One vector is turned by the same rotation once a step. Each row is the vector after some number of steps, and that number follows the row.
The counts run from 0 to 672.
[ 345,  -13, -216,   20,    2,  200,   -6, -176, -223,  -30,   29, -130,
 -203,  127, -324,  175,  188, -253,  149,  404,   57, -282,  304,  351,
 -209,   94,  -83,  -39, -180, -117,  326,   75,  101, -204,   32, -134,
  -47,   25,   39,  -82,  204,  -34, -185,  297,  163,  294,   58,  278,
  122,  127,  149,   80]
347
[ 410,  -39, -144, -144,  -64,  249,   85, -165,  -54,  -89,  -32,    9,
 -436,  230, -209,   89, -149,  -40,  -87,  281,   -3,  -37,  262,  379,
  -34, -259,   14, -112, -382, -313,  -12,   51,  -81,  171, -167,   58,
   53,  167, -302, -160,  110, -143, -254,  314,   47,   26,  -30,   44,
   51,  214,  -69,  142]
319
[ 210, -175, -236,  138,  179,  399,  203,  -47, -298, -115,   72, -213,
 -438,  183, -252,  195,   90, -109, -140,  -50,  -58,  -40,   39,  171,
  -85,   92,  -97,   66, -160,  -59,  339,  204,  124,  -66,  157,   85,
  236,  121,  -42,   19,  184,  -51, -517,  110,  216,  136,  208,  201,
 -137,  224,   77,  -22]
80
[ 403, -159, -175,  168,   35,  333,  -18,   24, -207,  -64,  -11, -167,
 -334,  162, -319,   15,   50, -243, -145,   -1,  -70,  -42,  383,  152,
  -57,   76,   22, -182, -253, -320,  204,  113,    2,   62,  134,  127,
  274,   36, -126, -152,  246, -142, -247,   45,  189,  167,  132,  269,
   -5,  116, -167,  313]
236
[ 222,   -5,  -77,  -94,  -12,  139,  135, -180, -115, -131,  170,  -85,
 -274,  163, -438,   94,  131, -177,   -9,  143,   18,  -53,  -32,  436,
  -14,  -34,  -61,   43, -123, -277,  468,  -62,   86,   34,  -36, -204,
  132,  122,   38,   62,  201, -157, -124,  502,  287,  295,    4,  113,
   68,  228,   44, -144]
199
[ 490, -296, -186,   23,  -19,  237,  -26, -130,  -86, -147,  -15, -278,
 -363,  181, -358,   96,   61, -165, -133,  222,  -44, -280,  258,  349,
 -169,   57,  -58,  -29, -396, -197,  138,  185,  101, -167,  -53,  -21,
   71,   56,  -79,  -49,   71,  183, -237,  100,   68,   62,  121,   65,
  209,  119,  120,  -50]
434
[ 273,  206, -276,   43,   36,  370,  211, -123, -142, -101,  -64,   -3,
 -390,  261, -217,  266,  143, -174,  150,  275,  -92, -156,  108,  326,
 -166,  -30,  -84,   -6,   12,  -51,  281,  184,   46, -100,  193,   28,
   60,    7, -117, -103,   64,  -89, -339,  294,   12,   66,  123,  278,
 -191,  241,  -29,  247]
211
[ 468, -208, -120,  268,   26,   50,   20,   26, -202,    4,  -39,  -36,
 -381,  276, -484,  190,  197, -224,  -29,  272,  -17,  -23,  107,  208,
 -207,  277, -128, -220, -210, -284,  321,   57,  -45,  -72,   27,  -73,
  121,  -37, -110,  -53,  261, -136, -157,  177,   18,   92,  128,  134,
  -43,  144,   10,    7]
100
[ 286,  -60,  -33, -112,  117,  290,   99, -153,   35, -122,  193,  -70,
 -325,  191, -419,   77,  182, -239,  -40,   -2, -117, -193,  -92,  466,
  -61,   -1,  -67,   24,  -11, -318,  393,  171,   74,  125,   -9, -162,
  215,  101,  -22,  223,  133, -134, -202,  483,  134,  112,  -42,  128,
   25,  209,   33, -107]
542
[ 241,  -41, -243,    7,   59,  447,  162, -138,  -14,  -82,   35,  -84,
 -429,  251, -269,   25, -129,  -49,  -26,   38,  -56,  -56,   52,  455,
  -97,  -79,  -39,  156, -319, -165,   69,  187,  124,  -60,  -61,  124,
  -33,  119, -221,   14,  111,  112, -452,  253,  176,  -21,  200,   14,
  161,  362, -211,  -41]
566
[ 355, -116, -148,  218,   88,  174,  131,  -52,  -29,  -62,  120,   44,
 -555,  409, -301,  148,    8,  -57,  -82,   72,  -56,  137, -130,  260,
 -111,   12,  -84,   13, -167, -315,  257,   38,  -89,  139,   22,  -56,
  134,   35, -290,   92,  290, -154, -299,  263,  -15,  -34,  161,   77,
 -142,  325,  -74,  -49]
311
[ 293,  -82,  -54, -200,  103,  421,  127, -172,  -11,  -88,   70, -182,
 -298,   13, -326,  -56,   81, -155,  -83,  -94,  -62, -162,  114,  467,
  -34, -121,    8,   28, -105, -295,  242,  150,   90,  178,   62,  -93,
  314,  160,  -63,   66,   82, -162, -372,  390,  219,  172,  -93,  227,
   82,  235,  -27,  -48]
337
[ 332, -109, -147,   44,  -62,  183,  170, -159,  -83, -232,  256,  -57,
 -548,  362, -249,   12,  -93,  -79, -110,  137,    5,  108,    4,  280,
   40, -105,  -12,   84, -251, -334,  273, -199,  -59,  167,   -5,  -17,
   39,   65, -246,   -2,  294, -157,  -75,  293,  157,  123,  201,    7,
  -27,  312,  -68,   85]
657
[ 312,  -60, -141,  167,  133,  316,   23,  -21, -210,   93, -128,  -75,
 -214,  120, -453,  132,  222, -235,  105,  135,  -63, -180,  161,  378,
 -288,  261, -114, -113, -107, -145,  322,  289,  115, -207,  122,  -57,
  112,  -15,  -15,  -26,  192,  -82, -378,  231,  134,  130,   84,  263,
   95,  193,  -87,  -36]
146
[ 397, -248, -117,  -22,  -56,  352,   10,  -49, -191, -192,  -51, -211,
 -471,  286, -353,  149,  -21, -208,  -97,  178,  -95, -255,  276,  279,
  -23,   41,  -79, -174, -354, -104,  151,  245,   46, -160,  -41,  136,
   35,  118, -178,  -59,  -19,   65, -206,  122,  100,  -55,  149,  -33,
   86,  160,   28,  169]
230
[ 413, -308,  -65,  109,  106,  155,   70,  -15,  -52, -152,  110, -146,
 -466,  266, -412,  155,   91, -136, -302,  -37, -101,   35,   -8,  238,
  -41,   24,  -38,  -44, -280, -406,  305,  104,  -14,  177,  -85,  -47,
  353,  123, -120,  103,  197,  -76, -272,  229,  127,   56,   59,   20,
 -103,  120,   67, -159]
38
[ 438,   -2,  -96,  -88,  -32,  218,   82, -139, -155,  -63,  -69,   66,
 -473,  358, -241,  228,   42, -119,   64,  393,  -69, -143,  166,  328,
  -99,  -77,  -60, -252, -162, -156,  152,   55, -152,   98,  -17,  -25,
    0,   68, -309, -103,   45, -282, -235,  342, -106,  -41,  -25,  127,
 -125,  202,   75,  222]
460
[ 394, -220, -117,  215,  -30,   61,  132,   14, -142, -135,   11, -116,
 -373,  173, -482,  153,  149, -189, -229,   55,  -50,  161,   63,  206,
  -47,   83,  -62,  -89, -238, -393,  363,  -37,  -34,   97,   22,  -52,
  374,   59,  -36,  -62,  285, -147, -138,  208,  175,  218,  120,   83,
  -51,  143,  -73,  -62]
241
[ 474,  -96, -284,  232,   53,  298,   43, -116, -158,  -94,   40,  -35,
 -536,  397, -124,  139,   25, -107,  -16,  239,  -75, -125,  193,  158,
 -169,   37,  -50,  -54, -175, -156,  139,  105,  -49,   14,  143,   99,
   41,  -57, -301,  -85,  184,  -80, -310,   59,  -84,  -26,  232,  212,
 -150,  221,   53,  284]
165
[ 342, -132, -129,   21,   31,  315,   45, -104, -306,  -84,  -66, -209,
 -292,  148, -396,  184,  248, -246,   76,  214,  -46, -337,  211,  276,
 -145,  193, -129, -159, -116,  -13,  393,  222,  117, -208,  173,  -62,
  117,   15,   68,  -27,   76,  -90, -261,  220,  159,  165,   43,  237,
    4,  130,  188,   56]
143
[ 512, -231,  -82, -101,  -79,   37,  -28, -150,  -75, -185,   29, -156,
 -365,  190, -409,  189,   98, -205, -174,  348,  -22, -138,  260,  318,
  -48,  -89,  -31, -131, -372, -380,  210,    8,  -31,   80, -156, -127,
  175,  106,  -90,  -68,  100,  -71,  -30,  285,   90,  175,  -60,   62,
  103,   26,  142,    0]
388
[ 264,   36, -176, -131,  -15,  281,  165, -317, -103,  -85,  184,  -66,
 -316,  133, -167,  -55,  -39,  -30,   53,  250,   80,  -73,   68,  463,
 -128, -188,    3,  163, -198, -211,  193, -125,   65,   75,  -11, -213,
   18,   88, -148,  -28,  244, -170, -291,  437,  185,  291,   -7,  233,
  105,  317,   66,  -39]
407
[ 370,  -94, -202,  -10, -102,  358,  121,  -32, -266, -255,  -35, -128,
 -514,  323, -273,  176,  -86, -194,  -87,  206,  -78, -120,  291,  230,
   81,  -48,  -39, -189, -279, -117,  192,   88,   -8,  -69,   35,  223,
   48,  106, -182, -186,   17,  -54, -156,  144,  100,   -4,  156,   55,
  -51,  178,  -82,  375]
26
[ 514,  -85, -277,  239,   43,  267,   24, -161, -129, -101,   19,  -44,
 -500,  379, -142,  148,   31,  -89,    6,  308,  -69, -159,  222,  177,
 -225,   60,  -50,  -19, -226, -192,   89,   95,  -60,  -19,  126,   25,
   18,  -59, -300, -122,  181,   -6, -308,   63, -123,    4,  230,  216,
 -119,  222,   62,  218]
164
[ 568, -254,  -91,  -77,  -92,   37,  -25, -144,  -67, -160,  -21, -155,
 -351,  166, -364,  146,  141, -169, -129,  352,   -3, -199,  283,  322,
 -102,  -64,  -32, -181, -331, -357,  169,   11,  -41,   94, -122, -142,
  207,   83,  -85, -128,  113, -108,  -75,  270,   30,  189,  -99,  108,
   86,   30,  220,   14]
389
[ 275, -201,  -52,  -17,   57,  152,  -30,  -49, -358,   36,   38, -115,
 -222,  106, -376,  176,  122, -274,  -66,  214,   69,  -68,  308,  222,
   -2,   44,  -43, -256, -299, -251,  341,   58,  -30,   79,  -85,  -22,
  195,  141,  -28, -109,  281, -336, -227,  267,  252,  266,  -66,  246,
  -50,   28,  129,  163]
533
[ 194,  -18, -351,  169,  152,  318,   67,  -86, -293,   61,    1, -103,
 -278,  147, -206,  283,   52, -137,  -50,  260,   60,  -74,  247,  245,
 -208,   29,  -62,   57, -332, -106,  180,  197,   97, -135,  -68,   97,
   28,  112,  -16, -145,  272,   60, -505,  148,  248,  212,  183,  306,
  -60,  115,  100,   72]
76
[ 527,   -7, -212,   25, -175,  287,  137, -139,   61, -327,  -32, -145,
 -434,  218, -365,    2,   94, -187,  -40,  147, -164, -179,  205,  358,
  -90,  -11,    2,   22,  -70, -254,  241,   58,   65,  -39,  226,    5,
  180,  -21,  -86, -117,   -5,   56,  -21,  185,   22,   87,  160,  136,
   85,  231, -191,  198]
297
[ 569, -263, -222,  110,   11,  281,  -57, -124,  -59, -112,  -85, -247,
 -399,  178, -300,   56,  117, -139, -105,  178, -114, -292,  338,  282,
 -223,   96,  -40,  -73, -290, -244,  106,  230,   53,  -88,   90,   17,
  177,  -12, -133,  -87,   42,  135, -259,   49,  -47,   55,  120,  169,
  108,  119,   62,   54]
436
[ 304,   -4, -189,  150,   81,  408,  158,  -71,  -85,  -65,    4, -113,
 -320,  108, -380,  -89,  112, -148,   94,  -98,  -75,  -32,   44,  399,
 -163,  118,  -60,   60,  -32, -231,  348,   85,  133,  -46,  291,  -63,
  217,  -26,  -63,  -15,  224, -102, -332,  224,  184,  183,  187,  244,
   77,  327, -286,   14]
150
[ 167,    9, -235,  186,   28,  177,  197,  -68, -283,  -81,  115,  -39,
 -391,  301, -397,  200,   58, -140,   86,  190,   45,   98,  -56,  286,
 -100,  104, -147,   75, -160,  -92,  482,  -71,   89, -192,   81,  -17,
  -22,   30,  -14,  -41,  346,  -74, -227,  291,  285,  189,  294,  109,
  -23,  331,  -74,  -44]
12
[ 316,  131, -275,  -61,   15,  281,  161, -254,  -54, -193,  120,  -61,
 -428,  314, -121,  304,  111, -135,  -20,  407,  -70, -204,   70,  350,
 -160, -176,  -56,  206, -134, -100,  189,  108,   61,   -7,  -23,  -70,
    3,   90,  -72,  -36,   70,   48, -316,  354,   28,  118,   76,  203,
 -159,  185,  230,   58]
412
[ 479, -109, -240,  302,  -76,   72,   64,  -92, -225,   -4,  -79,  -18,
 -361,  251, -338,   90,   75, -115,   68,  369,   53,   55,  252,  209,
 -227,  139,  -61, -165, -257, -252,  223,  -62,  -50,  -86,   92,  -44,
   48,  -94, -171, -228,  346, -149, -206,  135,   29,  208,  167,  214,
   -1,  208,  -69,  119]
304
